Named moves (each a turn or a mirror), then the moves between two rows, first move first; the first pair answered:
bezis:
[-2.28  0.42  0.46 -0.61 -1.29 -1.60 -0.36  0.81 -0.29 -0.73 -0.59  1.15
 -0.70 -1.92 -1.41 -2.25  1.15  0.24 -0.66  0.85  0.10 -2.66  1.41  0.06
  0.31 -0.75 -1.12  0.30 -0.55  0.69 -0.24 -0.65  0.27  0.40]  ->  [-2.15  0.65  0.53 -0.16 -1.20 -2.22 -0.38  1.22 -0.45 -1.38 -0.53  1.70
 -0.23 -1.26 -1.65 -0.48  0.35 -0.13 -1.13  1.62  0.88 -1.78  0.85 -0.10
  0.36  0.46 -1.45  0.23 -0.29  0.42  0.19 -1.12 -0.55  1.92]
[-0.13  1.10  0.39 -0.26  2.13 -1.75 -1.22  0.31 -1.92  1.14  0.02 -0.56
 -0.11 -0.15  0.05 -1.90 -0.93  0.81  0.93 -0.87  2.40 -2.56  1.87  1.27
 -0.60  0.95  0.26  0.14 -1.63 -0.19 -0.36  0.94  2.40  0.08]  ->  [-0.04  1.39  0.43  0.16  2.26 -2.31 -1.39  0.73 -2.02  0.46 -0.01 -0.09
  0.38  0.67 -0.21 -0.30 -1.61  0.57  0.53 -0.26  3.12 -1.70  1.38  1.30
 -0.55  2.20  0.06 -0.02 -1.39 -0.26  0.00  0.49  1.52  1.50]
[ 0.17 -0.18 -1.95 -0.67  1.01  0.21  1.23 -1.02 -1.34 -1.05  0.59 -0.31
 -1.39 -0.34 -1.80 -1.75 -0.65 -0.35 -0.55  0.37 -0.95 -0.44 -0.54 -0.13
  0.65 -0.84 -0.85  0.31  1.29  1.26  0.90 -0.98 -0.21  0.41]  ->  [ 0.12 -0.15 -1.98 -0.53  0.98  0.08  1.23 -0.87 -1.39 -1.24  0.65 -0.16
 -1.22 -0.05 -1.91 -1.28 -0.86 -0.46 -0.69  0.60 -0.67 -0.22 -0.79 -0.04
  0.71 -0.41 -0.99  0.23  1.37  1.26  0.97 -1.10 -0.52  0.84]
tivof:
[ 0.04  1.04 -0.06  0.68 -1.63  0.16  0.92 -0.82  0.22  0.39 -0.52 -2.00
 -0.29  0.48 -0.59  0.10  0.80  0.14 -0.29 -1.01 -0.32  0.30  0.85  1.09
 -1.04 -0.96  0.32  1.46 -0.72 -1.15 -0.38  0.36 -1.01 -0.07]  ->  [ 0.54  1.29 -0.43  0.89 -1.27  0.58  1.36 -0.96  0.05  0.41 -0.25 -2.18
 -0.48  0.27 -0.31  0.54  0.70  0.13  0.02 -1.13 -0.65  0.60  0.42  0.65
 -0.62 -0.85 -0.08  1.33 -0.93 -0.94  0.13  0.11 -1.11  0.24]
[ 0.47 -0.77  1.46  0.36 -1.28 -0.41 -0.56  0.95  0.19 -0.21 -1.35  0.17
  0.29  1.50 -0.92 -0.07 -0.48  0.35 -1.43 -0.12  0.88  0.29  0.87  0.15
 -1.05  0.57  0.32  0.55  0.12 -0.99 -0.40  0.14 -0.75 -0.57]  ->  [ 1.21 -0.78  1.47  0.60 -1.25  0.35 -0.10  0.84  0.48 -0.25 -1.15 -0.24
  0.08  1.25 -0.68 -0.42 -0.26  0.72 -0.86 -0.84  0.22  0.22  0.97 -0.29
 -0.85 -0.08  0.44  0.93 -0.35 -0.88 -0.08  0.59 -0.66 -1.30]
[-0.70  0.42  0.23 -2.64 -0.63  1.36 -0.01  1.12  0.92 -0.48  2.19  2.00
  1.61  0.15 -1.60  0.64 -1.48 -0.14 -2.16  0.57 -0.76  0.79 -2.99 -0.82
 -1.19  0.69  0.35  0.53 -1.10 -1.93  0.72 -0.13 -3.54  2.18]  ->  [-1.48  0.05  0.82 -2.71 -1.06  0.87 -0.53  1.34  1.13 -0.52  1.81  2.28
  1.92  0.45 -1.89  0.09 -1.29  0.00 -2.61  0.71 -0.43  0.28 -2.16 -0.22
 -1.76  0.65  0.89  0.69 -0.80 -2.19 -0.11  0.08 -3.46  1.67]
[ 1.43 -1.06 -0.26 -1.42  0.21  0.30 -0.25 -1.98  1.26  0.66 -0.12 -1.89
 -1.99 -0.79 -0.39 -1.06  1.00 -0.45 -1.51  0.35 -0.81  0.26  0.18 -1.48
 -0.20 -0.90 -0.58 -1.28  0.90  1.49 -0.11  0.67  1.59 -1.46]  ->  [ 1.57 -0.85 -0.70 -1.50  0.45  0.32 -0.19 -2.00  1.09  0.70  0.11 -1.82
 -2.05 -0.82 -0.33 -0.51  0.72 -0.73 -1.51  0.44 -0.81  0.69 -0.25 -1.67
  0.13 -0.50 -0.93 -1.51  0.90  1.64  0.34  0.25  1.38 -0.92]
Bomi:
[ 1.08 -0.35  0.66 -0.24  1.20  0.06  1.04 -0.20 -0.43 -0.60  0.23 -0.53
 -1.56  0.08  0.15  0.22 -0.03  0.18 -0.39  0.29  0.14 -0.92  0.14  0.52
 -0.10 -0.04  0.13  0.11 -0.28  0.21 -0.66  0.46 -1.77 -1.23]  ->  [ 1.11 -0.27  0.46 -0.32  1.41  0.11  1.13 -0.32 -0.58 -0.43  0.39 -0.52
 -1.58 -0.06  0.28  0.22 -0.09  0.13 -0.30  0.31  0.04 -0.94 -0.17  0.40
  0.16 -0.05 -0.05  0.02 -0.32  0.32 -0.50  0.31 -1.61 -1.00]
[-0.79  0.60 -1.04 -0.48 -0.09  0.27  0.48 -0.85 -1.24  0.97  0.59 -0.07
 -0.58 -2.06  0.37 -1.90 -0.41 -1.30 -0.02  0.04 -0.55 -0.46 -0.42  0.19
 -0.01 -0.53 -0.43 -0.30  0.51  0.34  0.46 -1.07  0.89 -1.28]  ->  [-1.54  0.23 -0.26 -0.28 -0.77 -0.34  0.17 -0.41 -0.81  0.66  0.01  0.14
 -0.03 -1.47 -0.08 -2.17 -0.37 -1.04 -0.40  0.23  0.05 -0.91  0.54  0.84
 -0.88 -0.58  0.46  0.08  0.79 -0.16 -0.42 -0.72  0.82 -1.93]
[-0.64  0.59 -1.46  0.57 -0.43 -0.31 -1.63 -0.20 -0.02  0.52 -1.22  1.31
 -0.51 -0.51  0.85 -1.65  1.12 -0.22  0.36  0.88 -0.14  0.64  0.69  0.35
 -0.02 -0.09 -1.62  0.63  0.77  0.19  0.85 -1.03 -0.35  0.18]  ->  [-0.78  0.31 -0.85  0.86 -0.81 -0.47 -1.80  0.18  0.30  0.25 -1.47  1.36
 -0.15 -0.04  0.60 -1.73  1.10  0.04  0.22  0.94  0.12  0.45  1.20  0.61
 -0.42 -0.21 -1.13  0.81  0.84 -0.12  0.45 -0.63 -0.49 -0.20]
[-1.62 -0.52 -0.46  0.11 -1.10 -0.33 -1.85 -0.24  0.44  0.79  0.07  0.83
  0.54 -0.13 -0.75 -1.31  1.22  0.78 -0.91  1.67  0.18 -1.78  0.39  0.61
 -1.26 -0.21  0.24  1.87  0.60  0.21  0.08  1.09  0.75 -0.37]  ->  [-0.38 -0.54  0.19  1.12 -1.30  0.43 -1.37  0.34  0.89 -0.12 -0.02  0.54
  1.05  0.45 -0.99 -0.38  0.99  1.49 -0.43  1.10  0.03 -1.15  0.73  0.08
 -1.54 -0.59  0.54  2.56 -0.09 -0.04  0.47  1.74  0.03 -0.57]
Then:
Each pair is two moves apart.
[-0.95 -0.18  0.23 -0.34  0.31 -0.85 -0.41  0.35  0.23 -1.16 -1.96  2.51
 -0.65  2.02 -0.55 -0.80  0.58  0.53 -1.23  0.30 -0.03 -0.14  1.13  2.29
 -0.05  0.45  1.41  1.32  1.04 -0.30 -0.48 -0.43  1.35  0.39]  ->  [ 1.12 -0.15  0.62  0.79  0.23  0.60  0.61  0.58  0.65 -1.99 -1.84  1.85
 -0.39  2.23 -0.51  0.20  0.42  1.25 -0.23 -0.82 -0.73  0.60  1.32  1.19
  0.01 -0.35  1.58  2.22 -0.16 -0.26  0.43  0.47  0.55 -0.11] | Bomi tivof
[-1.11  0.51 -3.27 -0.93 -0.37  0.26  0.03 -2.84 -1.41  0.81 -0.69  1.04
 -0.49 -1.48 -0.38 -3.33  0.78 -1.91  0.67 -0.28 -0.33 -0.04 -1.54 -0.28
  1.49 -1.00 -2.08 -3.06  1.98  1.29  0.60 -1.84  0.90  2.47]  ->  [-2.98 -0.62 -0.89 -0.38 -2.33 -1.28 -1.33 -1.27  0.04 -0.27 -2.39  1.50
  1.22  0.37 -1.65 -4.07  0.82 -0.97 -0.52  0.22  1.53 -1.02  1.33  1.57
 -1.07 -1.28  0.16 -2.27  2.61  0.00 -2.04 -0.65  0.54  0.86] | tivof Bomi
[-0.29  0.78  0.72  0.14 -0.22 -0.96  0.03  0.98  2.77  0.35  1.39 -1.52
  0.81  0.17 -0.39  0.57 -1.17 -1.17  0.54 -0.65 -0.28  0.03 -0.92 -0.19
 -0.01  1.28 -1.06 -0.96  0.21  1.05 -0.06 -0.97 -2.20  0.58]  ->  [-0.91  0.45  1.00 -0.38 -0.76 -0.74 -0.09  0.68  3.03  1.10  1.16 -1.91
  0.39 -0.53 -0.20 -1.29 -0.45 -0.83  0.66 -1.22 -0.75 -1.13 -0.02  0.16
 -0.37  0.09 -0.45 -0.78  0.27  0.91 -0.89 -0.34 -1.27 -1.06] | tivof bezis
[ 1.64 -0.42  0.20  1.38 -0.44  2.14  0.25  0.54  0.71 -0.30  0.51  0.07
  0.33  0.13  0.34  0.61 -0.61 -0.63  1.37 -1.73 -0.89  0.51 -0.16 -0.83
 -0.10 -0.24 -0.11 -0.68 -0.76  0.39  0.94 -0.30 -0.47  0.17]  ->  [ 0.16 -0.20 -0.03  0.92 -0.29  0.57 -0.47  0.75  0.33 -0.37  0.38  0.95
  0.53  0.63  0.04  1.35 -1.24 -1.40  0.30 -0.25  0.35  0.72 -0.76 -0.03
 -0.17  1.33 -0.39 -1.51  0.17  0.25  0.48 -1.39 -0.57  1.77] | tivof tivof
[ 0.19 -0.34  2.42  0.73 -0.13 -0.67  0.27  0.40 -0.84 -0.73 -0.07  0.33
  0.51  0.37 -0.45  0.86 -0.59  0.91  0.64  0.84  0.19  1.70  2.98  0.20
 -1.46  2.28  0.71  0.58  0.16 -0.34  0.60  0.29 -0.42  0.04]  ->  [ 0.98  0.30  0.89  0.08  1.15 -0.03  0.85 -0.51 -1.73  0.03  0.95  0.21
 -0.57 -0.79  0.26  1.27 -0.71  0.24  1.11  0.74 -0.78  2.19  1.25 -0.72
 -0.02  2.58 -0.70 -0.10  0.04  0.46  1.94 -0.53 -0.15  1.07] | Bomi Bomi
[-0.55  0.37 -0.66 -0.07  0.28  0.00  0.09 -0.65  0.39  0.59  0.03  0.18
 -0.50 -0.65  0.24 -1.06 -0.09 -0.20 -0.25 -0.49 -0.10 -0.60 -0.72  0.37
  0.30 -0.45  0.15  0.15 -0.46  0.73 -0.20  0.45  0.62 -0.28]  ->  [-0.78  0.41 -0.46  0.16  0.33 -0.71 -0.18 -0.24  0.28  0.05 -0.19  0.60
  0.05  0.08 -0.19  0.07 -0.63 -0.40 -0.81  0.30  0.63  0.01 -0.93  0.69
  0.09  0.57  0.15  0.05 -0.10  0.54 -0.20  0.17  0.02  0.76] | bezis Bomi
[-0.29 -0.06 -0.73 -0.10  0.46 -0.10  0.61  0.39 -0.60  0.58  1.12 -0.97
 -0.52  0.27  0.19  0.02 -0.71  0.05  0.01 -0.75 -1.24  1.00 -0.96  1.28
 -0.33  1.51 -0.29 -0.97  0.46  0.63  0.40 -1.60 -0.54  1.19]  ->  [-0.59 -0.28 -0.78 -0.45  0.36  0.07  0.54  0.04 -0.65  1.10  1.13 -1.15
 -0.84 -0.32  0.25 -1.06 -0.23 -0.01  0.08 -1.05 -1.65  0.45 -0.65  1.27
 -0.28  0.91 -0.11 -1.04  0.41  0.69  0.06 -1.44  0.05  0.39] | bezis tivof
[-1.24  0.40 -1.34 -0.94  1.42 -1.17 -0.45 -0.36 -0.89  0.19 -0.35  1.74
 -0.44 -0.25  0.63  0.86 -0.74 -1.62 -1.73  1.40  1.16  0.89 -1.84  1.52
  1.13  1.42 -0.83 -1.25  1.82  0.24 -0.24 -2.03  0.71  2.33]  ->  [-2.03 -0.83  0.74 -0.77 -0.46 -0.79 -0.97  0.27  0.59  0.13 -1.53  1.13
  0.17 -0.03  0.29 -2.30  0.54 -0.13 -1.54  0.20  1.13 -1.03  1.26  2.53
 -0.79 -1.00  1.35  0.04  1.42 -0.64 -2.59 -0.02  1.52 -1.52] | tivof tivof
[ 1.51 -0.15 -0.47  0.08  1.17 -0.05  2.54  0.42 -0.07 -1.41 -0.37 -0.04
 -0.63 -2.54 -0.91 -2.73 -0.36 -1.68  0.89 -2.27 -1.92 -0.68 -0.69 -2.16
 -0.46 -1.89 -2.01  0.13 -1.64  0.26 -0.62  1.55  0.14  0.29]  ->  [ 0.33  0.09 -0.39  0.48  1.16 -2.23  1.62  1.39 -0.27 -2.56 -0.72  1.32
  0.68 -0.72 -1.79  0.32 -1.83 -2.57 -0.75 -0.01  0.21  0.58 -1.49 -1.25
 -0.94  0.94 -2.16 -0.45 -0.45 -0.29 -0.78  0.30 -1.33  3.34] | bezis tivof
[-0.01  0.68 -0.69 -1.22  0.56  0.00  1.56  0.00 -1.05  1.17 -0.77  0.12
 -0.81  1.80  0.73 -0.78 -0.71  0.05  0.44 -1.39  1.39 -1.20 -0.71 -0.74
  0.23 -1.72  0.85  1.05 -1.31 -0.32  1.08  1.64 -0.02 -0.63]  ->  [-0.12  1.00 -0.94 -1.02  0.88 -0.60  1.44  0.29 -1.31  0.69 -0.82  0.63
 -0.42  2.43  0.52  0.63 -1.28 -0.34  0.01 -0.64  2.02 -0.42 -1.41 -0.74
  0.45 -0.54  0.48  0.75 -1.02 -0.35  1.49  0.95 -0.64  0.82] | Bomi bezis
[-1.96 -1.01 -0.04 -1.80 -0.27  0.45 -0.63 -1.11 -0.15  0.95 -1.29 -0.82
 -1.43 -0.90  1.31 -3.77  1.54  0.22  0.84 -0.83 -1.13 -2.16  0.69  0.28
  0.28 -2.02 -0.13 -0.88 -0.02  0.61 -0.42 -0.14  1.81 -2.43]  ->  [-1.18 -0.45  0.98  0.63 -0.31 -1.51 -1.08  1.27  0.04 -2.35 -1.70  0.84
  1.15  2.72 -0.16  2.79 -1.17 -0.01 -0.60  1.61  1.83  1.08 -0.37  0.36
 -0.52  1.88 -0.25 -0.61  0.52 -0.36  0.53 -1.07 -1.81  2.20] | Bomi bezis
[-0.69  0.25 -0.35 -0.93  0.42 -0.31  0.48  0.84  0.41 -0.12  0.25  0.20
 -0.28  0.06 -0.57  1.32 -1.55 -0.55  0.48 -0.12  0.67 -0.39 -0.36 -1.01
  0.02  1.47 -1.48  0.14  0.65 -0.35  0.41 -1.61 -1.37  1.84]  ->  [-1.52 -0.33 -0.38 -1.88 -0.02  0.26  0.35  0.24  0.66  1.05  0.08 -0.38
 -1.00 -1.12 -0.24 -1.78 -0.34 -0.19  0.78 -0.98 -0.15 -2.03  0.84 -0.56
 -0.26 -0.28 -0.89  0.19  0.52 -0.29 -0.65 -0.90  0.15 -0.47] | Bomi bezis
[ 0.86 -0.45  0.60  0.70 -0.47  0.74  1.11 -0.68 -0.61 -0.75 -0.40 -0.78
 -0.28 -0.10  0.34  0.86 -0.41  1.57  1.05 -3.14 -1.26 -0.22 -0.44 -2.41
 -2.36 -0.56  0.60  1.31 -0.94  0.96  0.67 -0.29  0.01 -1.17]  ->  [ 0.91 -0.17 -0.10  0.48  0.01  0.77  1.20 -1.08 -1.05 -0.48 -0.12 -0.79
 -0.70 -0.46  0.62  1.07 -0.55  1.22  1.00 -2.95 -1.52  0.04 -1.27 -2.74
 -1.82 -0.11 -0.02  0.88 -0.80  1.24  1.21 -0.81  0.08 -0.46] | tivof bezis
[ 1.12  0.19  0.19 -0.16 -0.58  0.32  0.62  0.56 -0.27  0.24  0.80  0.34
 -0.09  0.29  0.73  1.04  0.02 -0.02  0.88 -0.55 -0.66 -0.07 -0.57 -0.75
  1.14 -1.05 -0.58  0.50 -0.61  0.12  0.54 -0.20 -0.58  0.68]  ->  [-0.73  0.11 -0.03 -1.27 -0.53 -0.77 -0.18  0.20 -0.59  1.13  0.55  0.83
 -0.46 -0.14  0.63 -0.20  0.27 -0.64  0.04  0.31 -0.21 -0.97 -0.55  0.29
  1.02 -0.72 -0.52 -0.32  0.24  0.13 -0.51 -0.75  0.34  0.58] | Bomi Bomi
[-0.53 -0.56  2.33  1.39 -0.21 -1.17 -0.02  0.79 -1.61 -2.60 -0.81 -0.72
  3.31  1.05  0.28  1.98 -2.44  0.71  0.32  0.58 -0.07  1.14  1.17  0.63
 -2.44  0.01  1.44  1.67 -0.46 -1.18 -1.25  1.08 -2.21 -0.40]  ->  [ 1.45 -0.28  1.48  1.26  0.53  1.11  1.14 -0.23 -1.84 -1.84  0.20 -2.03
  2.09 -0.55  1.18  0.79 -1.70  1.20  2.09 -1.44 -2.36  0.88  0.75 -0.95
 -1.43 -1.90  0.86  2.09 -1.74 -0.40  0.06  1.68 -1.48 -1.84] | bezis Bomi
[-1.59  2.08  0.83 -0.38  1.17 -1.15 -1.22  0.82  1.16 -0.09 -1.71  1.03
  0.30  0.08  0.05 -0.35 -0.76 -0.37 -0.89  1.35  1.88  0.66 -0.61  0.43
 -0.58  1.90 -0.94 -1.22 -0.03 -1.02 -0.06 -0.93  0.47  0.80]  ->  [-0.14  1.63  2.14  0.84  0.34 -0.07 -0.72  1.53  2.19 -1.08 -2.16  0.30
  1.01  0.82 -0.23 -0.27 -0.63  0.80 -0.15  0.21  1.52  0.78  0.71  0.09
 -1.40  0.50  0.15  0.15 -1.05 -1.53 -0.25  0.55 -0.13 -0.88] | tivof Bomi
[-0.27 -0.30  1.04  0.41 -1.38 -0.62  0.58 -0.05  0.14 -0.44 -0.35 -0.04
  0.57  1.28 -0.86 -0.62 -0.82  1.05 -1.19 -0.44  0.31  0.73  0.63  0.21
  0.59  0.32  0.94  1.14 -0.74  0.15 -0.58  0.33 -0.79  0.26]  ->  [ 0.41 -0.26  0.77  0.50 -1.16  0.17  1.05 -0.32  0.11 -0.14 -0.13 -0.50
  0.26  0.79 -0.51 -1.03 -0.58  1.31 -0.64 -1.05 -0.47  0.59  0.57 -0.28
  0.94 -0.31  0.79  1.28 -1.17  0.36 -0.24  0.61 -0.64 -0.38] | bezis tivof
[ 3.24 -0.38 -2.14  1.27  0.22  1.26  0.30  1.47  2.02 -1.42  0.17 -1.70
  0.63  0.78 -1.32  1.96  0.82 -0.19  0.46 -1.36  1.03  1.08 -1.88  0.09
 -0.31 -0.32 -1.64  0.83  0.37 -1.04  1.93 -0.43 -0.22 -0.46]  ->  [ 2.47 -0.36 -3.17 -0.16  0.64  1.68  0.29  0.33  1.43  0.17  0.60 -2.01
 -0.62 -0.89 -0.56 -0.35  1.75 -0.64  0.73 -1.64  0.08 -0.05 -2.23  0.19
  0.33 -1.20 -2.05  0.18  0.49 -0.46  1.77 -0.72  1.30 -1.31] | bezis Bomi
[-0.88 -0.17  0.03 -0.80  0.02 -0.29 -0.27  0.51 -0.06 -0.06 -0.08  0.26
  0.45  0.76 -0.24  0.04  0.49  0.49 -0.37  0.75  0.23  0.17  0.16  0.18
 -0.22  0.24  0.45 -0.22  0.16 -0.37 -0.24 -0.28  0.28  0.12]  ->  [-0.21 -0.23  0.41 -0.47 -0.17  0.26  0.00  0.78  0.16 -0.33 -0.11 -0.02
  0.64  0.91 -0.29  0.19  0.54  0.98 -0.03  0.24  0.01  0.35  0.40 -0.14
 -0.37 -0.15  0.67  0.22 -0.16 -0.51 -0.09  0.17  0.06 -0.34] | Bomi tivof
[ 0.83  0.00  1.93  1.74 -0.91  0.16 -0.77  0.13  1.44 -0.86 -0.66 -0.53
  0.38  1.43 -0.08 -0.56 -0.17  1.16  0.65 -1.29  0.26 -0.70  1.90 -0.71
 -1.26 -1.93  0.69  0.16 -1.72 -0.53 -1.30  1.65 -0.39 -1.08]  ->  [ 2.29  0.62  1.18  2.34 -0.05  0.61 -0.02  0.16  1.04 -1.35  0.00 -0.49
  0.33  1.64  0.10  1.60 -1.01  0.85  1.09 -1.14  0.10  0.70  0.51 -1.69
 -0.36 -0.91 -0.34  0.10 -2.09 -0.15  0.37  0.97 -1.38  0.69] | tivof bezis
[ 2.23  0.39  0.62  3.03 -1.25  0.07  0.54 -0.61  0.84 -3.02  0.29  0.52
  1.14  2.63  0.08  2.84 -1.01  1.09 -0.75 -0.97 -0.45 -1.26  0.01  0.89
 -0.98  0.10  0.87  0.09  0.72 -0.81  0.34  2.44 -1.99  2.51]  ->  [ 3.30  0.54 -0.36  2.29 -0.66  2.01  1.44 -1.91  0.51 -1.68  1.08 -0.69
 -0.31  0.65  1.11  0.73  0.05  1.23  0.62 -2.71 -2.59 -2.12 -0.35 -0.15
  0.18 -1.80  0.27  0.13 -0.13 -0.02  1.18  2.97 -0.77  0.84] | bezis tivof
[ 0.17 -1.09  1.84  0.00 -1.11 -1.36 -0.09  1.40  0.07 -1.54 -1.53 -0.07
  1.07 -0.63  0.01 -0.80  0.80  0.54 -0.13  0.28  0.87 -1.22  1.09  0.72
 -1.11 -1.11  1.62 -0.40 -0.42 -0.39 -0.90  1.75 -0.12 -0.55]  ->  [ 0.98 -1.00  1.94  0.52 -1.03 -0.92  0.34  1.60  0.19 -1.92 -1.32 -0.25
  1.26 -0.36  0.01 -0.06  0.61  0.84  0.28  0.03  0.69 -0.72  0.92  0.23
 -1.11 -1.14  1.57 -0.01 -0.81 -0.41 -0.38  1.97 -0.66 -0.29] | bezis tivof
[-0.64 -0.91  0.61 -0.38 -0.87  0.26 -0.54  0.30  1.23  0.14 -1.31 -0.06
  0.74  0.82 -0.36 -0.47  0.81 -0.02 -0.45 -0.35  0.50 -0.81  0.67  0.79
 -1.66  0.22  0.82 -0.51  0.07 -1.14 -1.66  0.13 -0.65 -1.37]  ->  [ 0.52 -0.43  0.44  0.58 -0.39  0.57 -0.13  0.52  1.14 -0.84 -1.05  0.06
  1.20  1.46 -0.53  1.74  0.03 -0.05 -0.25 -0.22  0.67  0.52 -0.18 -0.06
 -1.30  1.16  0.28 -0.36 -0.29 -1.07 -0.49 -0.14 -1.80  0.16] | tivof bezis
[-1.41 -0.71  0.62 -0.09 -0.69 -0.48 -0.26 -0.31  0.90  0.39 -0.59  1.04
  0.09  0.57 -0.95 -0.60  0.09  0.08 -1.10  0.27  0.54 -0.32  0.81  1.37
 -1.88 -0.26  0.80  0.13 -0.11 -1.09 -1.87 -0.11  0.22 -1.25]  ->  [-0.48 -0.83  0.93  0.42 -0.79  0.26  0.15 -0.20  1.24  0.05 -0.68  0.69
  0.27  0.68 -0.89 -0.46  0.18  0.50 -0.68 -0.31  0.27  0.01  1.08  1.08
 -1.97 -0.68  0.95  0.61 -0.59 -1.06 -1.61  0.31 -0.10 -1.82] | bezis tivof
